Named moves come first, each a turn or a mirror and shown by rows before and after it. Which of them, in which order, take the first row of each pair that follows to the second? Write the first one first, as in the answered first pair.
bibop:
[  6   1 -21 -17   1   6 -14   4  11] => [ -8  -3 -23  -8   0   6  -1  11  16]
[ -4   1  -8  29 -20 -17  21  -5  12] => [ 27  13  -1   8 -18 -18 -11 -23   0]
[ -9  -9 -16 -16 -15 -17   6  36  30] => [ 19   3 -10 -35 -14 -18 -22  20  18]
[-10 -13 -40 -11  -7   2 -46  20  -5] => [-22 -17 -43  -3  -8   3 -32  27   1]
Robu:
[  0 -15 -30 -36   2 -20 -25  43  16] => [-18 -11 -20 -28  26 -12 -34  44  -2]
[-23  -8   8  -1 -12 -14  21  30  10] => [-31   7  22   8  14  -2  -5  15 -21]
[ 26  12  22   8  12  -2 -22 -22 -25] => [ 46  -1   4  -5 -23 -16   3 -14   8]
Pep:
[-25  -6 -14 -59  35 -18 -17  42   5] => [-48 -14   3 -34  44 -15   8  43   3]
[  2 -18  40  18  12  11  12 -26  -4] => [ -6 -13  11  39  -7  20  10 -30   0]
[ 37   4  -5   3 -27   3 -17 -29 -17] => [ 40  -3  22 -11  -9  -5 -11 -26 -20]
[-25  29 -16  -2  46  28 -35  27 -33] => [-25  28 -12  -3  48  27 -33  28 -33]
Pairs:
Each pair is two moves apart.
[  5  -1   6 -34  21 -13  -7  25  -2] => [  1   8  23  -7  31  -2 -15  -2 -25] : Pep then Robu
[-16   8  14   7 -11  -7  28   4  -8] => [ 10  23  -4  -3 -25  -2  -4 -11 -15] : Pep then bibop
[  1   3 -12  -2   1   2  -8  -5  -4] => [ -6  -2 -14  -3   0  -2   2   5   4] : Robu then Robu
[ 10  -5 -70 -10 -52  -2   9  29  41] => [-33   0 -67 -19  -5   8 -12  61  21] : Robu then Pep
[ 26 -32   5  12 -32 -13  21  -8   0] => [ -5 -31 -19  26 -29  -4  22  12   3] : Robu then Pep
[  5  28  15  18  18  16 -20 -13 -31] => [ 39  23  -7   8 -27   6  -9 -22  -5] : Pep then Robu
[ 22  15 -13 -22   0   0 -28 -11  -3] => [-16  -5 -13 -21  10  -7   8  28  18] : Robu then Robu
[ 10  26  -3  29   4  17 -47 -40 -43] => [ -6 -21 -33   8 -42 -13  41  27  41] : Robu then Robu
[ -1  -8  27  -2   7  -7  17 -17  -3] => [ -9  -2  10  20  -3   2  15 -24  -4] : Pep then Robu
[ -7 -35  22 -43  18 -34  14  34   1] => [-33 -13  32  13  41  -7 -11  -5 -45] : Pep then Robu
[-1 -3 -1 -4 -7 -1  6  6 -2] => [ -1   1   3  -1   1   2  -3   1 -10] : Robu then Robu
[-17 -22  11  15   7  -4  27   5  18] => [ 28 -15  13 -22  -6 -12   4  -7  20] : bibop then Robu
[-22   6 -11   7  12  10 -13   3 -10] => [  8  10 -17  -3  -8   7 -21 -11  -6] : bibop then Robu
[ 20  10 -47 -26  -9 -16  -4  21   1] => [  9   3  -6 -40  29 -24   5  30 -11] : Pep then Robu
[ -6 -23 -18  23 -19   1  29   5  16] => [-24 -21 -24  12   1   3  18  28  10] : Pep then Robu
[ 19 -23  18 -14   2 -15  16 -18  -7] => [  2 -24  24 -10  17 -13  20  -9 -11] : Robu then Robu
[ 17  -1  -6   0 -26   3  13  -1  21] => [ -8 -10  10  -8   1   0  23  21  18] : Pep then Robu
[-12  -4  -4   6  -4  -8  15  -2  14] => [ -6   7   3  11   6  -1  -6 -19  -6] : Robu then Robu
[-32  11 -22  27   7  10  -5   7 -11] => [-16  17 -26  30  -5  11 -13  -9 -13] : Robu then bibop
[ 25  10  12  14  -5  24 -21 -22 -19] => [ 22 -10  -7  11 -36  11  20   0  20] : Robu then bibop
[ 20   1 -17 -10 -28 -10  -2  -7  13] => [ -1 -11  11 -23   1 -18  17  17  14] : Pep then Robu
[-11  -4  26  -1  35  -5  -7   5 -21] => [ -2   6  14  11  25   3 -24 -12 -29] : Pep then bibop
[-20   0 -44  64 -54  16  25 -13  24] => [-27 -15 -58   1 -39  -1  22  49  50] : Pep then Robu
[-10   6  -6   6 -18   3  17  -8  33] => [  6  21  11 -13   7   7 -23 -22   4] : Robu then bibop
[  1 -10 -20 -17  -7   0  21  17  30] => [ -3  -8 -11 -31  11   0  11  25  22] : bibop then Robu
[ 34 -28 -14 -17 -17  -1  -7 -17   5] => [ 28 -31  -8 -33  -4  -4  -7  -1   7] : Robu then bibop
[ 20  15 -30   2 -36   3 -18 -18   4] => [ 27  10 -26 -23 -32  -5 -19  -4  11] : Robu then bibop
[-30 -11 -19  20   4  11   0  29  27] => [  6  -6 -19 -23   5   2 -29  31  26] : Pep then Pep
[ 31  -7  36 -25 -13 -27 -30 -50  -5] => [  2 -34  37 -15 -23 -40  31 -16  32] : Robu then Pep
[ 29  -4  -4  -2 -24  -4   0 -21  11] => [  2 -16 -11  -3 -20  -7  21   9  26] : Robu then Pep
[-24   2 -11  19  31  22 -33   0 -28] => [-26 -12 -35  42 -11  17   8   2   6] : Robu then bibop
[-29  20  -7   6  33  16 -30   6 -14] => [-23  22  -9  -2  32  14 -36   7 -14] : Pep then Pep
[-3 -3  5 13 -8 -7 27 -2 30] => [-19   8 -16  30  -4   7   5  -3  16] : Robu then Pep
[ -9  -3 -32 -21  -1   5 -11  27   7] => [-11   0 -28 -22   9   7 -20  25  -1] : bibop then Robu
[ 11 -18 -13   4 -14 -15  19 -19  17] => [-22 -11   6  17  27  -4   7 -14 -11] : Robu then Robu
[  3  -7  -1 -13 -29  -1   8   5 -10] => [ -1 -11  12 -14 -20  -3  14   6 -12] : Pep then Pep
[-12   1 -16 -24  -2   1  -4  46  14] => [  5   6  -1 -39   7  -2 -18  36   4] : Pep then bibop
[  4   6  12  -9   6   3   1 -16  -5] => [ -8   6   1  10   0   9   7 -18  -4] : Pep then Pep
[ 25 -12   6 -40 -32 -17  20   3  25] => [ -7 -22  20  -6 -22 -12  51   3  23] : Pep then Pep
[ -8 -20   2 -10  -2 -17  44  30  31] => [ 15 -12  48 -21  24 -20  28   1   3] : bibop then Pep
[ 28   4 -16  -1 -30  10  19 -14  29] => [ -2 -10   6 -17   4   1  39  22  32] : Pep then Robu
[ -8   9  31   2  44  13  -1  10 -19] => [ 51   5   5 -18 -18  -1   9  -7  17] : Robu then Robu
[ 48   8  12 -12 -19  -1  -6 -25   5] => [ 37  -5   8 -28 -19 -12  16   3  25] : Robu then bibop
[  0 -13  29  14  45  15  19 -19 -22] => [  4   3 -39  35   0  31  -6 -25 -12] : Pep then Pep
[ 21  -8  -2 -11 -29 -19  -2  -4  17] => [ -8 -18  24 -11   3 -22  16  15  12] : Pep then Robu
[-30   0 -12  15   7  12   3  12  -5] => [  0  14 -11   1   4  15 -27 -10 -18] : Robu then Pep
[-10  -2  13 -14  27  -5 -19  25 -10] => [ -1  -1  31  -3  28  -5 -14   4 -18] : Robu then Pep
[ -8  -1 -52 -15 -24   0 -13  27  26] => [ -7 -11 -26 -38  -6 -13   0  42  30] : Pep then bibop
[ 13 -23  34  31 -38 -19  69  -8  35] => [ 26 -28  42 -10 -27 -32  62  12  41] : bibop then Robu
[-10  19  31  28  23  18  -2 -16 -31] => [ 38  18  26  10 -10   8  -2 -35 -17] : Robu then Pep
[ 36  -7 -26 -26 -10 -15 -28 -14   9] => [ -3 -26  36  -1  31 -22  23 -10   0] : Pep then Pep
[-14   9 -13  27  -1  30  -2  24 -26] => [ 19  10 -26  18 -34  23  -1  10 -10] : Robu then Robu
[-34 -14 -19  -8 -19   0  44  37  35] => [ 18  -1  54 -51  23 -10   7  -2  -6] : bibop then Pep
[-55 -16  19   5  33   2   1  15 -11] => [-40  -5  30  10  36   6 -18  -8 -29] : bibop then Pep
[ 19 -10 -35  19 -59 -14  36   4  49] => [ 53  24  11 -37  11  -5 -60 -20 -20] : Robu then bibop
[  5 -11 -41  -7  -3  -5  -4  22  18] => [ -9   2 -26   4  27   7 -29  10 -14] : Robu then Robu
[  6 -17   7  -2  -7  -3  16   8  21] => [  9  -5  22 -12  17   3 -13  -2  -5] : Robu then bibop
[ -2   8 -18  -2 -11  10   9   6  12] => [  5  16  -9 -13   4  12 -13   0  -5] : Robu then bibop
[ 17 -17  27   3  14   9  11 -25 -20] => [ 18 -29  16  -4  -2   1  34  -9   5] : Robu then Robu
[-25  -7 -65  20 -38  15  16  20  31] => [  5  -7 -64 -29 -37   3  -4  31  36] : Pep then bibop
[ 21  24  32   4  17  10 -36 -46 -40] => [-16  17  20  54   6  20  -2 -46 -31] : bibop then Robu
[ -5  11 -23 -12   3   7 -23  20  -1] => [ -6   7 -14 -20  10   3 -17  27   1] : bibop then Pep
[ 7 14  2 -6 11 -3 -8 -4 -6] => [ 14  12   4  -4   3  -5  -2 -11  -2] : Pep then Robu
[-37  -6 -10  17   8  15  19  23   9] => [ 10  16 -31 -13  -9  19 -33   3  -1] : Pep then bibop
[ -3 -29  42  41 -12  -4  58 -30  12] => [ 29  -7  60  18   8   1   3 -60 -23] : Robu then bibop
